Each row has a name. After each piece below comes the name of the row it's from, unless a question asks for something else. Each question is about the rows just above it.

J: [ -11   -4   32   97   -8   10  -65  -12  -12    5   43  -71   13  -99
  -44   21  -40  -73    1  -39   -8   34  -88  -66  -60   96   23    2
   12  114  -41 -111 -103  -43    1]
B: [ -23   36  -14    0  -18    9   13  -24   45  -30  -10   45   -4   23
  -24  -23   13  -28   11    6   15    4   18  -51   14    0   34    7
   -1  -12   -6 -111   38    7  -24]
R: [  19   25   40   46  -11   26  -53   47  -17  -36   19    5  -32   -8
   27   49  -17  -41   -5    5   22  -12  -42   31  -20   81    9   14
  -35   57   -8 -111   -2  -71   -4]
T: [  19   25   40   46  -11   26  -53   47  -17  -27   19    5  -32   -8
   27   49  -17  -41   -5    5   22  -12  -42   31  -20   81    9   14
  -35   57   -8 -111   -2  -71   -4]
Which row holds [  19   25   40   46  -11   26  -53   47  -17  -36   19    5  -32   -8
   27   49  -17  -41   -5    5   22  -12  -42   31  -20   81    9   14
  -35   57   -8 -111   -2  -71   -4]? : R
Go on from [-60  96] to the end of its row. : [  23    2   12  114  -41 -111 -103  -43    1]

X: [ 85  50  -9 -24 102  74  31   8   6  83  20 -68 -48 -24 -65  12  43  -7
 -23  34  42 -32 -23  28 -31  34   7  74 -86  56  14  27 -19 -10  29 -30
 -88]
E: [ 47 -32  61 -20  37  60  28   4   0  33  23 -46  -7 -37 -20  -6  28   2
  10  35  25  -7   2  11 -16  17  18  53 -49  21  39  47 -31  61  15  26
 -49]
P: [-23  21 -26 -46 -16  43   0  -5 -51 -25  26  14  40 -32  27  -5  10  -7
   5  14 -10 -27  29 -38   1  15  14 -16  -7  -8  38  47 -31  61  15  80
   5]
[-23  21 -26 -46 -16  43   0  -5 -51 -25  26  14  40 -32  27  -5  10  -7
   5  14 -10 -27  29 -38   1  15  14 -16  -7  -8  38  47 -31  61  15  80
   5] is in which row? : P
Go on from [ 38  47 -31  61  15] to the end of its row. : [80  5]

D: [ 66 -11 -32 -18]
L: [-56 -11 -32 -17]
W: [-44  18 -10 -27]
V: [-11  66 -21  43]
C: [-52 -43 -47 -44]
M: [-11  65 -21 -65]
H: [-21  -5 -15 -66]
Q: [ 56 -44  16  18]
Go on from [-52 -43] to the end of its row. : [-47 -44]
The rest of the row after [ 66 -11]: : [-32 -18]
After [-11  66 -21], its row goes on with : [43]
Which row holds this, read backwards? [ 16 -44] : Q
After [-44  18], its row goes on with : [-10 -27]
The row with [ 56 -44  16  18] is : Q
Which row holds [-11  66 -21  43]? : V

gevi: [ 14   4  43 -31  48  27  -7   8 -73  16   8  14   7  16  39  40  31  55
 -20  18  71 -15  34   4 -69 -16  43  50  -8 -24  23   8 -32  -7   9   4
   2 -14  58 -10 -66 -15]
Bef: [-28  22   9 -11 -42  28  46 -18  -8 -27  11  -7 -12  11   5 -51  33  84
 -50  10 -36 -14  26 -20 -26  34 -32  -5   5 -22  10   6 -13  44 -40 -32
  29  30 115  -1 -41 -14]
bub: [  51   13  -26  -71   61   16   53   49  -38  -46  -44   43   50  -46
   68  -30   49   11   19   -3  -79    1   25   10   12  -15  -55 -115
   30  -17  -22   49    6   19   -5   31  -34   48  -65   15  -42    1]
tupa: [  57   16  -30  -51   55   29   53   48  -39  -59  -39   54   53  -59
   67  -28   34   30   20   -4  -83   -4   -1  -42   14   -3  -48 -113
   36   51  -26   48  -12    7   -4   30  -23   60  -83   11  -34   -4]
detu: [  4 -28  66  45  -3  -2 -19  -7 -99 -18 -60 -58  57 -18  13 -44 -73 -47
 -31   0   2 -12  86 -52 -71 -73  54  10 -24 -13  45  -7  22  -4   7 -20
   7   8  -8  18 -27 -12]
nezo: [-12  57  11  -8 -26 -27   6 -13 -60   9  15  56 -21   9 -23 -16  59  39
  46  34 -23 -28  39 -65  10  45  20 -90  -1  17  64 -13 -53 -21   5 -47
  71 -43  -8  23  19 -28]
bugu: [  32  -21    6  -31  -32   39  -30   37  -12   -7   10   -1   29   -7
  -78   -2  -12  -21  -29  -29  -43   27   -8  -11  -19    3   11  -21
  -40   13   17   37  -20 -105   50    2   35    4   43   63   11   27]
mog: [ 25  37  15 -10   4  26 -23  22 -32  35 -62   0 -24  35 -36 -85 -45 -20
  18 -18  20  21   9  63 -18 -44 -36  14   3 -10  79  22  27 -78  -2 -16
 -27 -27  59 -11 -24  21]
fel: [ 18  20 -12  33  26 -48 -37  37 -30  51 -46   9  26  51 -38 -21  44 -41
 -31 -16  18 -19  24  10  13  67  68   0   7 -24   5  37  19  -4  15 -19
 -50 -54   0 -26 -60 -19]
tum: [ 46   3 -20 -28   2 -43  -7  46 -51  11 -27 -18   5  11 -12  -8  62 -71
  18  27  47  31 -18  15  -9 -70 -19  32  41  -5  48  46  65  40 -41  45
  76   6 -39 -18   7  31]
After [24 10], its row goes on with : [ 13  67  68   0   7 -24   5  37  19  -4  15 -19 -50 -54   0 -26 -60 -19]
Which row holds [ 17  -1 -90  20  45  10 -65  39 -28 -23  34] read backwards? : nezo
Which row holds this, read backwards? [ -8 -12  11   5 -18 -27  11 -51  46  -7] : tum

F: [ 78  79  -9  10  25  22 -11  -1  -4  21 -20  31]
A: [ 85  22  55  13  -1  -9 -30 -28   4  56 -22  -7]
K: [ 10  78  -9  13  -1  -9 -29 -28   4  21  -6  30]
S: [ 78  -9  10  10  25  22 -11  -1  -4  21  -6  31]
Which row holds this, read backwards? [-28 -29  -9  -1] : K
The rest of the row after [ 13  -1  -9 -30 -28]: : [  4  56 -22  -7]
After [85 22], its row goes on with : [ 55  13  -1  -9 -30 -28   4  56 -22  -7]
The rest of the row after [78 79 -9 10]: : [ 25  22 -11  -1  -4  21 -20  31]
Which row holds this, read backwards? [10 -9 79 78] : F

vefo: [ 56  54  -9 -23 -21  33 -24  60  14  17]
verev: [ -8 -25 -14  18 -24 -25  -6 -23 -13  10]
riku: [-15 -13  -9  -6  35  -4 -16 -11  -2 -11]
suno: [ 17  47  13 -42  47  41  -2  45  29 -10]
lifu: [-11  -4   6   0   9  -2  10 -15 -20   6]
Memem: [-12 -30  -1  30 -39 -26  13 -34 -20   7]
nonu: [ -7   5   6 -12  28   9   2  -1   7  -9]
Tinos: [-12 -30  -1  30 -39 -26  13 -34 -20 -12]
Zod: [-33 -65 -25  40 -21 -53 -15 -61 -34   3]
guba: [ 42  37 -10  28 -12   9 -24  60  13  13]
Pibo: [ 40  91  26 -72  68  77 -20  91  52 -12]
The rest of the row after [28  9]: : [ 2 -1  7 -9]
The rest of the row after [-24  60  13]: : [13]
Which row holds [  9  28 -12] read backwards? : nonu

fop: [ -14  -18  -35    3  -16   10 -112   36    1   31   53  -24  -60  -23
   37  -11  -30    4   12  -51  -63   11  -18   -8  -65  -14  -21  -12
  -10   16   -2]
Petim: [ 16 -19  -7 -63  48 -10  19  51  17 -18 -27 -16  25 -74  18 -66  44  -1
  37  63  13  27 -26 -13  -6  22  20 -43  40  65  -2]
vupet: [-29  29 -13  46  -5  -2 -49 -40  -5 -13  12  22 -18  80   2  79 -15  -5
 -54  71   2 -24  30 -10  41  -3  35  22  62  56   7]
sabeg: [ 29   7  42  10 -25   3 109 -33 -12   2 -26  10  41   7 -41  -4  -3   0
   6  47  36  28 -18   8  78 -10  27  54  24 -14   9]
vube: [-38 -51   2  47 -46   3 -45  55  -5 -13  12  22 -18  80   2  79 -15   0
  19  72  44  28 -19  10 -31  22  21 -43 -60 -62  -8]
Dizef: [ 13  -7   4 -54  55 -17  58  28  16 -38 -51   2  49 -46   3 -45  55   0
  19  72  43  28 -27  -5 -30  -3  23 -43  31  47  -1]
farev: [-25  12 -28 -26  70 -22 -35  17  22 -50 -30  15  16  14  26  18  47  -7
 -26  -7  25  65 -76   0 -52  36 -18 -83 -33   5 -12]
The rest of the row after [ 0 19 72 43 28]: : [-27  -5 -30  -3  23 -43  31  47  -1]
After [ 28 -19], its row goes on with : [ 10 -31  22  21 -43 -60 -62  -8]
Which row holds [ 55 -45   3 -46  49   2 -51 -38] read backwards? : Dizef
The rest of the row after [ 37 -11]: : [-30   4  12 -51 -63  11 -18  -8 -65 -14 -21 -12 -10  16  -2]
Go on from [-31  22] to the end of its row. : [ 21 -43 -60 -62  -8]
The rest of the row after [ 22  20 -43]: : [40 65 -2]
[-60 -43  21  22] is which row, read backwards? : vube

neran: [ 10   5   6  -9   0  -7   6  10  19  28   2 -14   0]
virek: [ 45  48  27 -12 -10 -25 -11   0  10  87   1   8  -1]
nad: [ 10   5   6  -9   0  -4   4   7  -3 -32  -1  -6  13]
Rop: [ -9   0   6   3   2  -4   4   8   1 -18  -5   3  19]
Ruzan: [ 45  48  27 -12 -10 -25 -11   0  11  87  16   5  -6]
Nosov: [ 17   5   6   3   2  -4   4   8   1 -18  -5   3   1]
After [-11   0  10  87   1], its row goes on with : [ 8 -1]
[ -9   0   6   3   2  -4   4   8   1 -18  -5   3  19] is in which row? : Rop
[ 5 16] is which row, read backwards? : Ruzan
[ 7  4 -4  0 -9] is which row, read backwards? : nad
After [11 87], its row goes on with : [16  5 -6]
which: [ 10   5   6  -9   0  -4   4   7  -3 -32  -1  -6  13] : nad

Siz: [ 11 -13 -92  26  -1]
Vevap: [ 50   2 -31  19  14]
fut: [-37 -22 -87  14  23]
Golok: [-36 -22 -87  10 -10]
vub: [ 11 -13 -13  14  18]
Sil: [56  6 -8 14 19]
vak: [-22 -87   9 -10  -6]
zuzo: [-52 -21   9  -9  -6]
Which row holds [19 14 -8  6] read backwards? : Sil
After [-36 -22 -87], its row goes on with : [ 10 -10]
Go on from [ 6 -8] to the end of its row. : [14 19]
Which row holds [-10  10 -87 -22] read backwards? : Golok
Which row holds [ 18  14 -13] read backwards? : vub

Y: [ 13 -32 -10 -26  -6]
N: [ -3 -97 -62  12  -4]
G: [ 17 -15 -18  11  19]
U: [ -3 -97 -62  12  -5]
Go on from [ 13 -32 -10] to the end of its row. : [-26  -6]
After [ 13 -32 -10 -26], its row goes on with : [-6]
Which row holds [ 11 -18 -15] read backwards? : G
which: [ 17 -15 -18  11  19] : G

pivi: [-11 -75  60  98 -83  29 -53 -60 -81  15  89   3 -44  82 -69  15  65  90
  13  -4   5 -77  95 -51  84 -38  66 -85  95 -86  16 -81  99  35  54   9
 -96  55  77 -59  46  12  81  52  60  71  -7  48 -18  72 -13  57 -91  43
  51  80  -7  90  93 -24  -5 -53  32 -42]
Peb: [ 101    5  -59   33   -5   48   56   36  -88  -82    2   20  -12    1
  -49  -49  -85   52 -100    2   33  -23   61  -37   70   11   67  -73
  -74  -19 -101   23   90   68  -56    2   96  -86  -47  -17  -95   82
  -69  -11   65  -23  -57  -24   61   -7  -34  -55   24  -61   84  -40
   21  101   15   -8  -88  -78   89  -83]
Garak: [  25  -55   83   11   80  -24   93   18  -50   21   96  -66  -77  -46
   71    6  -37   18    3   37   77  -84  -18  -71  -39   58   79    0
  100  -34   -4    6  -94   99   -2   83  -22   19   57   29  -11  -85
    9   98  -45   -1  -23   54  -74   80  -40   55   46  -72   84  -81
 -101  -81   36  -15  -73  -99  -94  -94]
zaz: [ 54  97 -78  28 -26 -13  -5  55 -43 101 -28 -83  51 -15 -70 -26 -90 -39
 -43  40 100  59  10 -16 -27  46 -52  79  86  59   4  37 -80 -93  60 -90
 -39 -84 -36   6 -62 -56 -78  60  68 -21 -89  53  37   5  -6 -59 -51  -2
  41   7  21 -61  97 -46  57 -90 -20 -15]
kore: [-50 -40 -39  81 100  44  43 -79 -73   6 -71  -7  16  37 -70  20 -80   3
  73 -81 -58  43  -5 -92 -73   8  66 -42 100 -73 -50  12   0 -10  92  47
  36  94  99 -67  65  91  37  59 -35 -10 -64  -2   3 -88 -77  75 -40  -8
 101  24 -88  84  15 -78  21 -61  71  89]
vup: [-31   3  88 -79  25   5  60   0 -78  33 -49  89  19 -82  76  66 -94  31
 -59  97 -99 -66  54 -65 -84 -78 -14 -37 100 -79 -79 100  41 -62 -32   6
  10 -99  24   0  67 -82  26 -66  15 -43  40  90  -9  -2 -86  86  16 -19
 -67  64  28  30  86 -73  85 -10  30 -64]
sem: [ 52 -90  75 -87 -74  46 -34 -77 -42 -91  57  78  -6 -81 -82  29 -34  -7
 -89 -64 -78  42 -34 -97 -94 -45 -22 -93 -42 -82 -48 -78   0 -44  73  91
 -87  59 -54  74 -69 -84  -1  24  -7  26 -24 -95 -16 -15 -53  88  59   1
 -39  48 -14  82 -61  83 -69 -90  77  -5]
Ruki: [  66  -87  101   52   23   12  -17  -52    3   21  -37  -74  -60   97
   30   99  -64  -32   79  -26  -89  -99  -15  -17   60  101   96   10
   22  -85   79  -17  -85   88   69  -54  -69  -35  -35   95   49  -17
   29  -28  -94 -100   72   16   10  -67  -43   52  -81   43  -26  -17
  -80  -91  -54   91  -86  -63  -89  -14]
safot: [ 36  91 -79  28  16 -92  92  71 -30 -99  34 -74  52  95 -96 101 -57  -7
 -30  88  -2 -68  -2 -89  91  71 -57  37  45  59  20 -73 -78 -84  44   9
 -39 -63  33 -44 -66  92 -21 -92 -25  47 -54 -91  26  13  -6  54 -96 -84
   8 -33  30 -22  39 -35 -22  64  18  23]
likel: [ -68  -95   11   69  -20   74  -93   53   54   91  -81 -101  -46   86
  -93   12  100  -71   37  -45  -95    8  -64  -34   44   60   44   22
  -15  -26  -73  -37  -75   76   63  -81   -1  -54  -98  -37    1  -99
  -59  -87  -73  -25  -95  -30  -34  -28  -10   95   58   26   56  -33
   18   56   19  -86  -95  -37  -15    8]
Which row holds this, read backwards? [-61  21 -78  15  84 -88  24 101  -8 -40] : kore
[ 37  16  -7 -71   6] is which row, read backwards? : kore
The rest of the row after [-79  28]: : [ 16 -92  92  71 -30 -99  34 -74  52  95 -96 101 -57  -7 -30  88  -2 -68
  -2 -89  91  71 -57  37  45  59  20 -73 -78 -84  44   9 -39 -63  33 -44
 -66  92 -21 -92 -25  47 -54 -91  26  13  -6  54 -96 -84   8 -33  30 -22
  39 -35 -22  64  18  23]

kapin: [-21  13  52 102  32  18  51  -3 -35  14   8 -17  20  10 -12   9   2  23
  -1  18 -16  -1 -12  31 -49 -16  37   6   2  12  18   0  -2   4  -3   8
  17  15  -8 -22  21   2 -71  31 -13  -9  26  -8  23   6  67  11   5   9
 -15 -22]
Pumid: [-21  13  52 102  32  18  51  -3 -35  14   8 -17  20  10 -12   9   2  23
  -1  18 -16  -1 -12  31 -49 -16  37   6   2  12  18   0  -2   4  -3   8
  17  15  -8 -22  21   0 -71  31 -13  -9  26  -8  23   6  67  11   5   9
 -15 -22]
Zeg: [-17  11  44  87  28  13  44  -2 -30  13   5 -15  16   8 -11   7   1  20
   0  15 -14   0 -10  27 -42 -12  31   2   3   9  16  -1   0   3  -3   7
  15  12 -42 -17  18   2 -61  24  -9  -8  21  -6  20   5  56  10   5   8
 -14 -18]
vuzo: [-19  12  48  94  30  15  47  -2 -33  13   6 -16  18   9 -12   8   2  21
   0  16 -15   0 -11  29 -45 -14  33 -17  -6  10  17   0  -1   3  -3   8
  16  13  38 -19  19   1 -66  27 -11  -8  23  -6  21   5  61  11   5   8
 -15 -20]
limi: [-15  10  40  81  26  12  41  -2 -28  12   4 -13  14   8 -10   7   1  19
   1  13 -13   1 -10  25 -39 -10  29  11  -7   8  15  -1   1   3  -3   6
  14  11  10 -15  17   2 -56  22  -8  -8  19  -5  18   5  52   9   5   6
 -14 -17]
zit: [-11   8  34  70  22  10  35  -1 -23  11   4 -11  11   6  -9   6   0  17
   1  11 -11   1  -8  22 -34  -7  25  20   8   7  13  -2   2   3  -3   4
  13  10 -85 -12  15   2 -49  18  -6  -7  16  -5  15   4  44   8   7   5
 -13 -14]
dova: [-23  15  56 111  34  21  54  -3 -37  15  10 -17  22  11 -13   9   2  24
  -2  20 -17  -2 -11  34 -53 -18  41  -4   8  13  19   1  -3   5  -4   8
  19  16 -16 -24  22  -1 -77  36 -15  -9  28 -10  24   6  73  12   5  11
 -15 -25]
The rest of the row after [ 10 -85 -12  15]: : [  2 -49  18  -6  -7  16  -5  15   4  44   8   7   5 -13 -14]
The rest of the row after [  8 -15]: : [-20]

rorus: [-36  96  77 -36]
sabi: [-35 -57  78 -36]
rab: [-36 -58  78 -36]
muz: [-17 -58  78 -36]
kufu: [ 40 -52 -77  76]
After [ 40 -52 -77], its row goes on with : [76]
The rest of the row after [-36 -58  78]: : [-36]
Which row holds [-17 -58  78 -36]? : muz
Go on from [-35 -57] to the end of its row. : [ 78 -36]

